Each row is where one point has got to under a steady rotation. How many ticks took it there?
The counts run from 0 to 428.
[151 145 120 130 141 125 143 122 189 127 167 134 174 150 127 189 129 104
 148 130 173 121 165 157 156 121 102 135 144  91 141 136 132 115 107 202
 112 107 115 124 146 139 118 175 139 120  94  98 144 119 135 142 162  76] -> 73
[109 139 129 133 155 119 132 157 175  74 137 144 132 135 124 141 139  91
 155 137 186  98 160 148 156 110 101 146 132 121 125 112 126 106 126 198
 104  83 134 140 131 135 103 163 163 120 101  88 121 133 111 150 120  80] -> 425
[130 140 113 109 158 123 123 173 139 127 159 157 140 142 109 155 107 122
 140 126 170 117 166 179 166 124  58 188 152 108 106 135 153 129 113 171
 129 104  97 135 141 143 103 159 151 117 105 101 152 126 132 144  88 107] -> 159
[111 121 110 130 144  93 142 175 144 102 135 132 163 135  72 143 128 121
 152 124 137  98 162 135 184 127  81 139 144 134 151 144 157 140  81 141
 131 103 126 134 140 135 105 178 202 133 120 112  88 155 126 130 111 120] -> 129
[110 148 102 140 151 112 153 107 180  95 147 119 138 130 110 156 151  84
 162 140 129  97 133 124 153 143  91 142 131 118 153 142 156 127  93 158
 129 108 137 122 171 105 104 168 222 102  99 103 117 115 122 128 132  86] -> 9
[133 167  86 124 163 113 134 138 162 112 152 155 147 117 102 178 136 115
 142 134 145 120 165 180 164 125  68 153 129 114 138 147 158 104 119 168
 131  83 131 131 186 103  98 160 170 135 106 119 111 154 112 111 134 117] -> 70
[151 144 102 138 162 148 157 129 167 125 148 134 158 121  99 187 148 108
 164 155 117  99 153 175 152 126  72 141 115 121 159 143 142 129  86 162
 134  77 122 149 175 134 152 145 176 148 124 117 108 115 124 115 122  79] -> 370
[143 142 132 147 156 118 169 142 192  94 153 134 147 134 117 172 138  82
 139 124 143  91 135 129 138 147  82 127 125 106 155 135 163 107 108 160
 116 112 128 138 155  99 122 177 173 126  92 116 133 145 118 151 156  76] -> 30
[127 147 134 143 161 141 135 129 166 112 162 131 126 127 125 151 112  98
 157 153 155  87 140 160 137 123  69 178 135 113 135 121 152 124  89 185
 109 106 101 143 125 164 121 153 165 100 102  85 163  92 138 146 102  64] -> 0
[125 148 141 135 145 103 138 145 179 113 147 118 157 152 112 155 129  98
 151 111 167 115 149 153 152 140  85 164 139 105 112 127 162 137 106 174
 123 116 117 112 115 130  86 177 205  83 109 108 141 115 155 157 110 105] -> 155
[125 129 140 112 151 123 142 157 157 121 139 118 157 135  80 156 145 117
 157 137 156 108 173 147 168 145  83 145 130 133 120  99 142 147  99 168
 126  65 118 135 119 153 143 166 221 113 129 139 133  92 156 154 102  97] -> 325
[123 119 104 107 154 135 170 167 142 118 165 143 152 131  93 169 134 111
 159 148 134 105 158 145 170 107  82 140 131 129 136 141 117 108  78 173
 132  89 124 154 161 141 136 139 159 154 120 106 121 107 119 123 115  63] -> 19
[138 119 100 102 159 125 182 149 152 143 176 140 173 143  89 186 129 122
 141 116 134 119 158 146 177 149  72 142 149 111 129 152 151 108  81 155
 140  97 122 129 163 111 139 155 160 140 122 149 150 117 132 139 129  86] -> 33
[120 137 130 147 143  99 148 134 184  94 143 115 147 138  88 147 134  92
 156 128 141  89 134 107 150 143  82 138 141 115 148 138 172 140  84 146
 127 125 126 116 132 122 107 186 215  93  88  99 123 117 132 155 122  97] -> 111
[124 125 107 119 143  95 127 165 147  98 150 143 152 147  89 162 118 111
 166 134 146 111 146 139 166 106  75 168 148 110 130 168 168 142  99 154
 135 130 125 112 159 137  89 168 182 109  95  62 112 125 130 133 103 119] -> 93
[139 169 138 171 169 121 127 140 188  91 156 129 140 121 131 169 134  90
 139 132 174 108 161 168 126 121  75 135 139 111 154 120 149 114 110 180
 114 101 126 154 140 138 114 167 156 117  98 108 129 147 125 142 132  75] -> 66
[158 124 103 113 147 126 175 145 156 144 164 133 180 151  93 194 120 112
 148 137 123 116 145 160 166 132  76 162 131 103 136 169 166 131  71 149
 144 114 109 121 164 130 139 160 164 134 117 119 130 112 141 123 129  93] -> 11
[134 159 134 148 146 114 136 136 172 121 143 117 158 134  96 160 141 100
 157 126 142 110 139 161 133 140  76 168 133 111 129 142 185 156 102 149
 134 111 117 115 129 127  99 173 218  90 108 109 121 115 153 135 105 113] -> 354
[116 155 118 139 162 100 140 161 171  93 128 139 140 121  89 148 146 105
 147 122 143  99 161 140 158 154  65 140 136 128 142 127 160 133 117 145
 131  74 144 135 152 102 105 167 224 120 113 140 105 152 122 134 108 114] -> 230
[128 151 141 120 160 138 134 149 166 127 135 131 134 122  97 156 130 120
 148 127 155 109 160 181 142 151  64 173 122 127 114 105 158 144 118 170
 135  61 117 135 130 135 129 157 201 106 114 142 158 110 145 150  86 108] -> 61
[118 159 102 135 167 111 147 147 169 108 141 149 145 118  99 168 148 116
 148 118 145 112 161 169 162 138  69 142 137 128 136 131 155 128 121 149
 139  79 142 137 174  97  97 157 199 126 104 137  97 158 122 117 118 114] -> 150
[113 134  96  94 144 135 150 134 160 116 148 142 148 135  91 181 159 106
 175 146 145 114 156 139 169 123  97 149 136 119 111 131 122 132 110 172
 141  69 143 116 183 123 128 149 195 124 113 111 124  84 117 127 121  87] -> 179
[130 118 148 106 155 122 152 173 163  96 125 130 144 138 102 150 134 111
 151 130 142  98 142 147 153 160  75 165 117 128 110 115 163 143 107 166
 143  71 127 126 130 127 130 164 214 117 105 134 140 109 142 163  81 107] -> 39
[125 134 125 130 150 110 167 129 186 108 163 125 162 148 113 169 140  96
 150 119 165 110 160 122 168 139 105 109 139 119 141 121 130 100  92 179
 105 106 131 128 138 110 115 177 176 109 112 126 132 122 126 143 166  63] -> 316
[131 107 112  90 147 124 127 162 142  98 125 151 149 138  86 158 131 121
 177 161 143  88 155 145 174 115  85 160 114 116 120 145 142 143 114 167
 132  76 119 119 170 152 142 157 175 140  96  73 120 107 120 144 104 105] -> 100
[110 128 123 139 154 118 136 124 172  75 138 110 133 114  89 127 136 115
 157 143 161  73 171 102 171 144  87 124 148 136 157 104 131 119  99 167
 107  82 117 146 133 138 127 176 199 104 102 106 129 118 112 149 136  80] -> 125
[123 138 105 108 155 132 155 162 158 131 166 148 155 128 105 205 145 111
 148 134 149 125 171 154 164 106  79 147 162 109 102 136 124 118 114 175
 149  81 146 134 178 124 124 141 169 144 115 123 128 103 119 124 119  80] -> 77
[119 150 130 164 162 113 131 155 186  81 145 139 133 122 121 149 127 101
 150 135 171  96 169 151 153 119  83 135 134 124 163 112 135 102 109 190
  98  90 117 160 137 140 109 172 156 132 104  99 111 157 116 138 129  75] -> 146
[123 109 124 120 141 137 119 136 151  98 147 139 138 119  67 144 109 124
 165 149 161  91 166 111 167 114  72 140 166 110 140 131 142 143 100 161
 131 107 109 137 145 173 145 162 166 120  86  83 146 101 123 159 108  96] -> 285
[150 138 129 124 162 139 160 177 161 135 146 132 165 133 106 178 136 116
 140 129 141 111 166 191 158 138  79 157 103 126 131 115 139 128  97 172
 127  66 124 148 137 143 159 152 174 151 130 145 132 125 144 138  99  90] -> 326
[125 160 108 141 167 109 151 134 159 146 172 113 175 130  91 161 133 118
 141 114 144 128 160 177 173 137  78 161 147 125 143 124 150 125  80 159
 126  96 108 132 129 133 114 164 197 112 137 142 123 125 146 124 112  97] -> 333
[111 139 105 139 146 120 125 161 146 101 152 141 141 117  77 165 145 115
 163 149 143 106 165 139 155  89  79 135 163 129 145 145 135 137  91 161
 147  90 140 145 169 144 112 141 198 139 110  93  86 123 118 110  99  96] -> 85
[155 136 160 143 146 149 127 153 181 112 151 131 148 131 105 169 126 102
 156 153 164 104 159 159 129 120  77 163 138 102 134 125 151 145 116 186
 124  92 114 137 128 170 152 166 155 113  92  87 159 105 148 165 115  88] -> 264
